Where one turn sends some rows of the set: a few examples, then the rows asked:
bog: [-1.16 -0.92 -0.20 -0.24  0.53 -0.01 -3.79  0.22 -1.34 -1.24  0.82 -0.83
  1.62  0.45  0.14  1.11 -0.71  0.95  0.92  0.18  1.48 -2.17 -1.14 -0.92
  0.39 -0.27 -1.51  0.24]
lunun: [-0.27 -0.30 -0.07  0.17  1.41 -2.21 -2.12  0.17 -0.07 -1.72 -0.50  1.93
  1.64 -0.10  0.54  1.40 -0.39 -2.38 -2.54 -0.32  0.14 -2.62  0.61  1.53
  0.53  0.36 -1.35 -0.68]
pige: [-0.99  0.77  0.00 -1.22  2.35 -0.52 -2.25 -0.88  1.30 -1.96 -1.03 -0.50
  1.69 -0.82 -0.29 -0.51 -0.34  0.24  0.12 -0.31 -0.71 -2.51 -0.04  4.34
  1.11 -0.17 -2.15 -0.72]
fesu: [-2.02 -0.38 -0.79  0.81  2.14 -1.13 -0.63  1.23 -0.07 -2.47 -0.49 -1.27
  2.78  0.88 -1.05  1.86 -0.41 -1.07 -2.31  0.41 -0.12 -2.23 -0.03  0.60
  1.52  0.47 -0.70 -0.84]
zul: [-1.79  0.59  0.54  0.36  2.07 -1.83 -2.42 -0.16 -0.59 -1.75 -2.39 -0.56
  0.04 -0.86 -0.09  0.42  0.57  1.04 -1.63 -1.45  0.40 -0.59  2.19  0.80
  0.27 -0.55 -0.68 -1.31]
mus: [ 0.09 -0.03 -0.73 -1.28  0.90 -0.92 -1.99  0.09 -1.09 -1.52  0.82 -2.53
  2.87 -1.38  0.50  0.49 -0.80 -0.94 -0.16  1.18  0.93 -0.21  0.55  0.50
 -0.21  0.35 -0.01 -0.95]
Bepo: [-0.53 -0.59 -1.47 -0.12  1.98  0.05 -2.39 -1.73 -0.35  0.20 -0.69  0.14
 -0.02  0.89 -3.17 -1.13 -0.69 -0.03 -1.04 -0.49  0.07 -1.68  0.46  0.68
 -0.82  0.81 -0.54 -0.57]
rurep: [-0.83  0.12 -0.74 -0.58  0.22 -2.06 -2.12  0.25 -0.88 -2.26 -0.19 -2.48
  1.74  0.11  0.39 -0.31  0.36  0.03  1.25 -1.43  1.31 -2.53 -0.78  0.18
 -1.12  0.53 -1.13  0.83]
Zike: [-2.57  0.60 -1.32 -1.54  2.16 -1.35 -3.20 -0.45  0.95 -1.64 -0.75  1.29
  0.42 -0.05  0.71 -1.25 -0.91 -0.01 -1.11  0.23  0.80 -0.70 -0.61  1.37
  1.49  0.52  0.37 -1.27]
tem: [-1.33  1.81 -0.83 -2.10  0.75 -1.57 -2.37 -0.17 -1.25  0.04  0.20 -1.49
  1.39 -1.13 -0.15  1.27 -0.81  0.22  0.13 -0.20  1.57 -2.97 -0.65 -0.37
 -0.15 -0.01 -1.84  0.01]
Tuzev: [-0.83 -0.75 -0.18  0.05 -1.76  0.23 -1.61 -1.36 -0.48 -1.33 -1.06  0.52
  0.90 -0.79 -0.36 -0.48 -0.10 -0.78 -0.91 -0.42 -0.72 -0.93  0.17  2.76
  2.19  1.60 -0.63  0.14]
bobig: [-0.95  0.46 -0.22  0.39 -1.32 -0.40 -0.69 -2.18  0.69 -1.01 -1.44  0.37
  1.40  0.37 -1.19 -0.36 -0.28 -0.13 -1.20 -1.22 -1.27 -1.83 -0.15  2.65
  0.71  1.29 -0.70  0.41]
nibab: [-1.79  1.06 -0.78 -1.82  1.82 -0.05 -1.12 -0.74 -1.03 -0.73 -0.38  1.21
  2.62 -0.27  0.11  0.97  0.81  2.16 -1.06  0.68  0.47 -2.07  0.33  1.34
  1.94  0.35 -1.05 -1.43]
faroz: [-2.65  0.73 -0.16 -0.55  1.68 -1.14 -1.99  0.56  0.21 -1.66  0.57 -0.93
  0.45 -0.90 -1.47  0.69 -0.91 -0.35 -2.75 -0.47 -0.48 -2.12  1.79  0.34
  2.00 -0.86 -1.98 -0.54]
sulug: [-3.42 -0.38 -0.35  0.57  2.32 -0.38 -1.60  0.51  0.81 -2.53  0.42 -0.49
  1.74  1.51  0.18 -1.26 -1.73 -0.56 -0.13  0.34  0.71 -1.00 -0.33  0.52
  1.88  1.60 -1.53 -0.14]
pov: [-0.89 -0.44 -1.05 -0.77  2.16 -0.97 -1.31 -1.16 -1.79 -0.47 -0.25  0.27
 -0.46  0.42 -2.33 -0.96 -1.18 -1.23 -0.95 -0.55 -0.69 -0.99 -0.35  0.56
 -1.09 -0.43  0.16 -0.95]
Luzi: [-0.22  0.62 -0.54 -1.35  0.20 -0.36 -3.22 -0.50  0.69 -1.54  1.13 -1.51
  0.96 -0.45  1.53  1.72 -0.94  0.11  0.95 -2.23  0.43 -2.06 -0.10  0.41
  0.63  0.63 -1.61  0.45]
duziz: [-2.27  0.81  0.59 -1.03  3.17 -2.19 -1.27 -1.02 -1.55 -0.93 -1.56 -0.12
  2.13  1.36 -0.35  0.12 -0.32 -0.23  0.22 -0.29 -0.60 -2.92 -0.51  1.21
 -0.49  0.74 -2.60 -2.15]
Pum: [-0.82 -1.10 -1.33 -0.91  1.63 -0.11 -0.27 -2.19 -1.96 -0.41  0.48  0.36
  1.47  1.25 -0.20 -0.46 -2.28  0.37 -1.36 -0.62  0.72 -0.91  0.65  0.20
 -0.07  1.53  0.22 -1.17]
keb: [-3.00  1.91  0.35 -0.23  1.39 -0.50 -2.37  0.21  0.10 -2.35  1.38  0.46
  1.10 -0.14 -0.62 -0.21 -0.10 -1.20 -1.05 -1.48 -0.86 -1.01 -0.39 -0.38
  1.82  2.18 -1.74 -0.68]
Par: [-0.81  0.14 -2.06 -0.24  1.42  1.08 -1.10 -2.90 -1.26 -0.43  0.91  1.01
  1.53  0.91 -1.65 -0.13 -1.67  0.02 -0.56 -0.92 -0.21 -1.45  0.84  0.88
  0.83  1.40 -0.58 -1.56]
Zuga: [-1.10 -0.68  0.01 -1.02  2.00 -1.60 -2.09 -0.33 -1.19 -1.02 -0.48  1.11
  1.61  1.32 -0.04 -0.38  2.19  1.17 -1.25 -1.09  0.21 -2.50  0.75 -0.30
 -0.48  1.36 -1.27 -0.77]
Fop: [ 0.14 -0.23  0.81 -0.58  0.01  0.83 -1.67 -0.17 -1.65 -3.00 -0.18 -0.46
  0.45 -1.13  0.45 -0.30 -1.36 -1.13  0.29 -0.13 -0.39 -2.61  0.69 -0.12
  0.08 -1.18 -2.05 -0.29]
vomu: [-1.03 -0.65 -0.26 -1.60  1.85 -2.28 -2.59 -0.08  0.44 -2.96  0.50  0.31
  1.40  1.18 -0.52  0.11 -0.55 -0.89  0.72 -1.67 -0.55 -1.91  1.13  2.37
 -0.52  0.89 -3.00 -1.43]
redu: [-0.89 -1.39  0.50 -0.48  1.31 -0.01 -3.39 -0.23  0.86 -2.18  0.02 -0.20
  2.53  0.27  0.06  0.86  0.70  2.38 -0.54 -0.31  0.21 -0.70  0.99  2.60
  1.34  0.64 -1.33 -0.66]
Zaf: [-1.41  0.54 -0.29 -0.03  2.69  0.03 -1.31  0.11  0.37 -2.34 -1.60 -2.49
  1.26 -0.24 -1.19  0.20 -0.63 -0.49 -2.32 -1.34  0.59 -3.31  1.49  0.42
  1.08  1.99 -2.17 -0.87]
Did: [ 0.42  0.17  1.62 -1.56  0.92  0.43 -2.42 -0.40  0.43 -1.04 -0.07 -1.20
  1.77 -0.81  0.70  0.21 -2.59 -0.22 -0.88  0.87  0.67 -1.70 -1.11  0.31
 -1.09  0.69 -1.46  0.40]
mit: [-1.24  1.55  1.61  0.57  2.28 -0.81 -3.22 -1.78 -1.19 -2.17 -0.18  0.16
  2.53 -1.50  0.18 -1.13 -0.59 -0.82 -1.04 -1.45  0.27 -1.24 -0.02  2.03
  0.38  2.00 -1.52 -1.42]
Semoz: [-0.36  0.13  0.64 -2.21  0.16 -0.22 -2.12  0.21  0.46 -1.25 -2.45 -1.95
  0.21  0.29  1.13  1.16 -0.97 -0.14 -0.71  0.05  0.13 -1.72 -0.59 -1.08
 -0.59  1.11 -0.74 -0.67]
vogat: [-1.04  0.76 -0.23 -1.95 -0.49  0.59 -2.28  0.08 -1.63 -3.41 -0.57 -1.02
  0.90 -1.29 -0.40 -0.75 -0.03 -0.05  0.20  0.23 -0.13 -1.44 -1.10 -0.71
  0.10 -0.10 -0.05 -1.19]
Tove: [-0.96  0.46  0.63 -0.44  1.24 -0.94 -1.73 -0.32 -0.40 -1.03 -1.63 -0.59
 -0.14  0.05 -2.91  0.32 -1.61 -0.54  0.16 -1.22 -0.27  0.40 -0.43  1.82
 -1.84  1.11 -1.25 -0.86]
nasu: [-2.16  1.66  1.00  0.26  2.11 -0.22 -0.58  0.48  1.00 -2.63  0.16 -0.65
  1.95  0.01 -0.66 -1.14 -0.58  1.29 -1.45 -1.39  0.85 -1.05 -0.04  0.38
  0.00  1.96 -1.47  0.94]
Kadi: [-2.18  0.30 -0.49  0.32  0.97 -1.39 -1.60 -1.21 -0.22  0.25 -1.52 -0.57
  0.90  1.09 -3.10 -0.18 -1.40  0.25  0.36  0.15  0.38  0.31  0.21  1.82
 -0.93  1.06 -1.23 -0.96]
Tob: [-1.94  1.16  0.72  0.49  1.56 -0.71 -0.02  0.27 -0.57 -3.12 -1.89  2.16
  1.80  0.79  0.55  0.62 -1.48  0.88 -0.10 -0.66  1.36 -1.23 -0.09  1.25
 -0.06  0.85 -1.69 -0.87]
Lov: [-0.76  0.46 -0.26 -0.60  0.79 -0.88 -0.59 -0.08 -1.04 -1.24 -0.52 -1.61
  1.12 -0.16  2.63  0.27 -1.11 -1.53  1.58  0.23  0.14 -0.47  1.01 -0.04
  0.39  0.55 -1.15 -0.70]
nis: [-0.57 -0.15 -1.07 -0.51 -0.63 -0.73 -0.49  0.10  0.24 -1.69 -1.72 -0.28
  1.13 -0.26 -1.65  1.22 -1.26 -1.27  0.40 -0.22  0.30  0.06  0.47  3.42
  0.34  1.77 -1.25 -0.71]
nepe: [-1.63  0.28 -1.55 -0.29 -1.51 -1.63 -0.53 -0.67  0.03 -1.55 -0.82  0.46
  0.95  0.59 -2.71  0.54 -0.79 -0.27  0.01 -0.86 -0.15 -0.58  1.33  2.46
  0.04  0.74 -1.40 -0.59]
boga: [-0.56 -0.89 -0.10  1.13  0.17  0.13 -1.41 -3.05 -0.35 -0.35 -0.46 -0.54
  2.46  1.23 -0.63  1.21 -1.20  0.29 -1.35 -1.33 -1.04 -1.05  0.90  1.71
  0.95  1.79 -0.52 -1.03]
Rato: [-1.00 -1.11 -1.01 -0.86  2.17 -0.25 -3.01 -0.53 -0.44 -3.86 -1.36 -0.44
  2.34  0.09 -0.98  0.42 -1.94  0.35 -1.76 -0.51  1.69 -2.22  0.92  1.65
  0.53  1.31 -0.92 -2.60]
rorun: [-1.72  0.52 -0.32 -0.77 -0.02 -1.15 -2.50 -0.42 -0.67 -2.21 -0.76 -2.23
  1.67  0.23  0.58  1.77 -1.46 -0.41  1.22 -0.55 -0.41 -3.19 -2.04  0.87
  0.73 -0.88 -1.52 -0.46]
Fale: [-0.06  0.58 -1.08  0.10  1.77  0.80 -1.96 -0.70 -0.89 -1.08 -0.46 -2.35
  1.80 -1.11  1.05  0.51 -0.35  0.63  0.99 -0.36  1.23 -3.28 -0.53  0.87
  1.03 -0.29 -1.04  0.55]
Nagir: [-0.83 -0.92  0.73 -0.26 -0.19  0.73 -1.42 -2.83 -1.51 -0.23 -1.11 -0.53
  1.59 -0.04 -0.01  0.26 -1.56  1.06 -2.37 -0.98 -0.21 -1.44  0.87  0.97
  1.35  1.99 -0.55 -0.81]

faroz moves to sulug
vomu moves to duziz
Now these:
pov moves to Pum
Luzi moves to rorun
zul moves to Zike
Lov moves to Semoz
Par moves to boga

Where one turn sends some rows of the set: a few examples, then the rows asked:
niti: [ 0.12 -1.05 -0.07 -1.84  0.31 -1.15  0.07 -0.56 -0.21  0.87  0.98 -0.29
 -1.99  1.67 -0.14  0.96 -0.40]
ruma: [ 0.30 -0.49 -0.75 -0.62  1.45  0.95 -0.70 -2.00 -1.96 -0.37 -0.25 -0.64
 -1.12  0.58  0.80 -0.18  0.68]
leme: [-0.02 -1.62  0.11  0.48 -1.79  0.47 -0.68 -0.05  0.12  0.66 -1.44  1.47
  0.74  1.43 -0.12 -0.07 -0.28]
nenek: [ 0.23  1.53 -0.91 -0.97 -1.31 -0.30 -0.26  0.61  1.29 -0.92 -0.82  0.35
  1.49  0.96 -0.28  0.35 -0.88]
Giv: [ 1.40  0.03 -1.12 -0.79  1.21  1.04  0.35 -1.22 -0.26 -0.83  1.84  0.44
 -0.09  0.40 -0.61 -0.86 -0.60]
mune: [-1.50 -0.14  0.46  1.41 -0.33 -1.16 -1.57  0.96 -1.68  0.01  1.11  0.38
 -0.95  0.27 -0.73 -0.08  1.07]
fali: [-0.48 -0.63  0.27 -0.53 -1.85  1.31 -1.00 -0.26 -0.10  0.88 -1.75  0.78
  0.32  0.94 -1.19 -0.08  0.45]
Fuped: [-1.43  0.15  2.04 -0.39 -1.21 -1.09 -0.28 -0.16 -1.07 -0.60 -1.62  0.40
 -1.33  1.13 -0.04 -0.99 -0.03]
lebug: [ 0.91  1.19  0.52  1.47 -0.23 -0.26 -0.07 -0.13  1.12 -0.03 -0.70  1.51
  0.69 -1.52 -1.08 -0.76 -0.56]
zukiz: [-0.74 -0.54  0.60  0.82 -0.74 -1.61 -1.57  2.00 -1.18  0.95 -0.21  0.60
 -0.53  1.11  0.09 -0.34  0.52]
vodul: [ 0.17  0.27  1.43  0.37  1.25  1.06 -0.22  1.25 -1.39  0.82 -1.46 -0.48
 -1.50  0.66 -1.17 -0.09  0.57]
zelu: [ 0.70  1.33  0.51  0.89  2.35 -0.79 -0.47  1.88  0.11  0.38  0.05  0.17
  0.84 -0.01  0.50 -0.26  0.18]
koras: [ 0.14  0.51 -0.73 -0.06  0.74 -1.96 -2.06 -2.02 -0.97 -0.32  0.75 -0.72
 -0.37  1.58 -0.28 -0.19 -0.56]
boked: [-0.60  0.10 -0.82 -0.58 -0.10 -1.31 -0.69 -2.03  1.60 -0.46 -0.33 -2.14
  0.04  0.63  0.31 -0.18  0.16]
zuvod: [ 0.54 -0.31  0.59 -0.89 -0.08  1.57  0.74 -0.61 -0.49  1.78  0.02  0.36
 -1.15 -0.53  1.44  0.25 -0.62]
tupir: [-0.60  0.41 -1.16  0.72  1.56 -0.92 -1.38 -0.92 -0.30 -1.31  0.98  0.04
 -0.88 -0.19  1.32 -1.56  0.19]
geka: [ 0.93 -0.84 -0.03 -1.03 -0.55  0.94  1.05 -0.24  1.56  1.30  0.62 -1.37
  0.00  0.65 -0.35  0.04 -0.84]
fudip: [ 0.26  1.10 -0.24 -0.13 -1.15 -0.59  0.58  0.13  0.97 -1.28 -1.01  0.02
  1.70  1.17  1.18  0.61 -0.81]
Vef: [-1.61  0.25  0.35 -0.68 -1.44 -1.49 -0.64  0.04 -0.99 -1.55 -1.34 -0.32
 -1.05  1.72 -0.07  0.12 -0.41]
vesig: [-1.33 -0.67  1.18  1.49  0.32 -1.33 -1.32  0.77 -1.44  0.79  0.92 -0.13
  0.37  0.47  0.11 -0.23  1.55]
mem: [-0.92 -0.32  1.47  0.12 -0.86 -1.92  0.39 -0.31 -0.88 -1.41 -0.60 -0.69
 -0.67  2.28 -0.03 -0.01 -0.68]
govam: [ 0.43  0.14 -0.63 -1.99  0.15  0.63  1.19 -0.42  0.63 -0.05  1.79 -1.27
  0.25  0.37  0.75  0.31 -0.07]
kepo: [-0.03 -1.08 -0.57 -1.23 -0.21  0.97 -0.08 -1.15 -0.86  0.49  0.95  1.36
 -1.68  0.71  1.32  0.25  0.23]
lume: [-0.08 -0.10  0.64  1.23 -1.82  0.74 -1.05  0.01 -0.90  0.33 -1.64  0.03
  0.56  1.51  0.18 -0.37  1.36]
Bip: [ 0.03 -0.93 -0.92 -0.47  0.98 -0.89 -1.50 -1.46 -1.19  0.90  0.73 -1.46
 -0.35  0.91 -0.71  0.78  0.81]
molu: [ 1.16  0.22  0.89  0.01  0.59  0.79  0.55 -0.57  0.48  0.35 -1.12  0.76
  1.51 -0.97 -1.34 -0.67 -1.35]
midup: [ 0.72  1.16  0.85 -0.34  0.53  1.00  0.36 -0.04  1.07  0.43 -1.02  1.20
  0.26 -1.14 -1.85 -0.49 -0.55]
nako: [-0.54  0.01 -0.81 -1.29  1.05 -1.30  0.14 -1.52  1.38  0.25  0.87 -0.99
 -0.55 -1.00  0.41  0.55  0.16]
tefe: [-0.46  1.39  1.02 -0.05 -0.82 -1.29 -0.12  0.25  0.18 -0.37  1.08 -0.15
  2.04 -1.00 -0.81 -1.18 -0.47]
Gufa: [ 1.13 -0.51 -0.25  0.00  1.36  1.23  0.38  0.80 -0.26  0.23  1.50  0.52
 -1.27  0.07  0.41 -1.42 -1.05]
mamal: [-1.17  1.61  0.35  0.25 -0.24 -1.97  0.12 -0.16 -0.41 -1.86  1.22 -0.43
  0.50 -0.70 -0.93 -0.31 -0.60]
suf: [ 0.10  2.12  0.00  1.01  1.44 -0.15 -0.21  1.91 -0.11  0.02  0.49 -0.11
  0.25 -0.90  0.17  0.21  0.87]
zerel: [ 0.36  1.88  0.29  0.51  0.80 -1.07  0.24  1.73  0.35 -0.42 -1.17 -0.88
  0.67 -1.35  0.78 -0.30 -0.16]
suze: [ 0.12 -0.61  1.71  0.36  1.67  0.54 -0.14  0.60 -0.97  0.58 -2.42 -0.08
 -0.79  0.37 -0.16 -0.81  0.08]
tuve: [-1.14  0.98  1.42  0.58  0.22 -2.52  0.16 -0.54  0.26 -1.00  1.32  0.38
  0.66 -0.69 -0.04 -0.44 -0.46]
rak: [ 0.36 -0.48  1.63  1.09  0.04 -0.50 -0.40  0.45 -1.69  0.37 -1.75 -0.80
 -1.03  0.61 -1.70 -0.66 -0.33]
gisur: [ 1.18  2.27  0.43 -0.20 -0.44 -0.60  0.36  0.96  1.11 -1.30 -0.49  0.26
  0.93  1.33 -0.06 -0.52 -0.95]
mirem: [ 0.48  0.45  0.00  0.22  1.40  0.73 -0.89 -0.73 -2.92  0.05  1.21 -0.50
 -0.20  0.17  1.15 -0.89  0.04]
zav: [ 1.01  0.43 -2.04 -0.17  2.34 -0.73 -0.97 -0.98  0.82 -0.63  0.64  0.26
 -0.60  0.05  0.41 -0.07  0.15]
gegu: [ 0.37 -0.22 -0.25 -1.06 -0.72 -1.21 -0.69 -1.48  1.30  1.31 -0.41 -0.01
 -1.23  1.26  0.31  1.15 -0.83]

mune moves to nenek
geka moves to mirem
Now these:
lume moves to zerel
vesig moves to fudip
niti moves to Giv

